(in the rows, 128 means zero)
The same turns and mirrors carry the whole set onto itself, and each row onto the other rows of its family. Which rows share a family with each named row? Give them in list order.
These 15 rows form 5 families of 3 rows each.
vor: [124 136 145 102 159 126 110 131]
Leb: [111 126 124 112 161 117  99 140]
zoruk: [103 121 114 115 129 117 157 110]
gafon: [112 113 121 135 136 114 136 114]
Siz: [133 118 136 105 165 132 122 123]
bubo: [104 112  94 130 126 132 141 117]
Pem: [129 146  96  96 119 157 114 148]
puv: [113 114 124 104 158 119  99 141]
sizi: [129 136 100  92 120 162 113 149]
Sedez: [104 147 126  94 124 166 126 149]
ziges: [101 104  95 123 122 134 140 122]
bopa: [120 145 127 101 164 135 113 154]
buru: [111 117 111 104 109 113 151 125]
Far: [123 153 116  97 117 159 139 147]
nok: [115 149  96  95 107 151 136 127]

The rest of the family of Siz: Sedez, buru
The rest of the family of gafon: bopa, nok
The rest of the family of bubo: Leb, Pem

The same turns and mirrors carry the whole set onto itself, and each row onto the other rows of its family. Which rows share a family with each named row? Give them in list order.
These 32 rows form 4 families of 8 rows each.
gur: [170 136 188 138 114 130  93 140 160 108  88 118 137 120 137 159 178 130
 137 105  97 105 110 175 143 127]
Tonu: [180 136 173 133 120 124 108 129 153 111  88 120 139 111 139 151 176 141
 134  95  99  97 110 175 138 134]
Ziteg: [187 116 189 130 114 147 125 125 153  59  81 121 163 128 120 167 170 115
 173 119 142 108 133 103 110 132]
Noka: [183 125 175 133 113 129  91 138 173  94  81 124 140 118 124 171 163 113
 133  91 100  96 122 170 148 133]
reri: [158 134 162 137 126 161 128 160 150  78  76  70 161 115 122 190 139 156
 128 127 155 119 136 118 109 121]
vam: [157 131 157 139 127 146 138 167 146  87  83  70 168 111  97 184 140 164
 128 133 148 115 124 124 105 118]
tus: [196 120 179 153 116 124  97 131 164  84  86 135 141 112 126 169 170 123
 143 101 108  87 114 162 145 129]
Migin: [154 135 136 112 122 123 108 148 158  97  69  95 157 130  70 167 180 131
 118 104 138 125 106 134 148 149]
fuve: [178 106 194 149 107 137 120 133 156  56  96 120 162 112 123 158 157 137
 162 130 151 111 140 112 102 114]
zuga: [160 127 142 135 125 138 124 159 161  94  84  73 159  98  85 179 136 161
 128 139 150 124 134 125 111 122]
ren: [164 120 148 141 125 144 120 150 168 103  88  65 155  99 114 166 142 156
 131 132 164 120 149 117 109 118]
vedep: [155 127 168 136 125 155 133 166 151  83  78  66 161 122 126 192 135 147
 140 125 133 106 119 121 102 138]
mozan: [164 119 160 144 129 149 134 155 157  91  85  64 166 113 124 175 143 155
 127 120 161 109 140 115 104 116]
lov: [188 129 166 130 123 122 107 125 164  98  84 128 142 108 127 162 163 127
 130  86 102  90 119 168 145 141]
vem: [172 122 190 138 100 146 106 121 160  80 101 128 147 117 128 143 176 133
 164 138 143 136 149 124 110 120]
ged: [144 141 155 119 127 130 120 152 142  96  71  88 161 146  89 166 190 144
 117 104 133 123  89 137 140 141]
savob: [164 132 140 120 134 127 118 138 167 101  76 101 156 135  59 168 182 116
 131 114 123 123 121 129 140 153]
nifid: [178 116 179 147 103 129 112 114 162  82 100 127 152 115 141 134 179 140
 157 130 142 125 147 121 104 127]
las: [173 135 181 147 114 147  99 130 160 111  95  99 121 121 141 165 179 136
 147 123 103 104 101 172 135 137]
suzul: [152 130 151 135 128 142 106 152 173 102  87  70 141  95 107 175 131 145
 142 148 137 124 141 120 118 145]
sodo: [150 132 151 112 130 131 135 144 141 105  84  85 162 134  85 157 184 152
 120  93 142 114  91 141 134 139]
vimug: [172 110 184 147 101 131 108 126 163  72 100 119 151 102 119 147 164 143
 169 145 152 124 139 118 103 113]
voso: [185 111 183 147 108 133 121 116 162  65  94 131 162 121 138 149 170 130
 152 114 141 112 149 115 105 129]
Fozal: [153 139 160 124 126 136 133 143 147 102  74  86 163 157  89 165 200 140
 135 114 114 124  90 140 121 138]
Geter: [156 127 136 108 129 126 125 138 157 106  83  90 157 123  68 159 175 141
 119  95 146 116 105 138 143 145]
kato: [162 138 146 132 124 126 124 148 141 100  81 101 157 137  81 166 192 152
 117 108 122 115  83 154 139 141]
Menag: [159 135 147 132 121 155 113 157 161  97  82  72 150  99 112 180 139 152
 132 142 159 131 148 120 116 125]
dag: [192 121 170 143 121 146 104 137 171  92  92 115 133 116 122 186 159 105
 141 102 108  84 124 159 145 150]
kizof: [172 129 185 131 114 139 103 111 160  87  89 111 142 113 119 143 182 135
 180 151 143 134 134 113 115 128]
vuza: [180 117 193 138 102 151 116 122 163  56  93 132 157 127 126 160 164 124
 159 116 144 122 148 119 107 121]
gabob: [168 133 136 130 126 123 117 143 155  96  79 107 154 127  65 169 182 138
 115 102 126 114  95 149 148 147]
tiru: [188 126 179 153 111 122  93 132 158  99  90 128 136 111 135 157 182 134
 148 115 107  98 106 169 140 123]

The rest of the family of lov: Tonu, ren, mozan, nifid, sodo, voso, Geter
The rest of the family of tiru: vam, tus, fuve, zuga, vimug, kato, gabob
The rest of the family of Noka: gur, reri, Migin, vem, ged, Menag, vuza

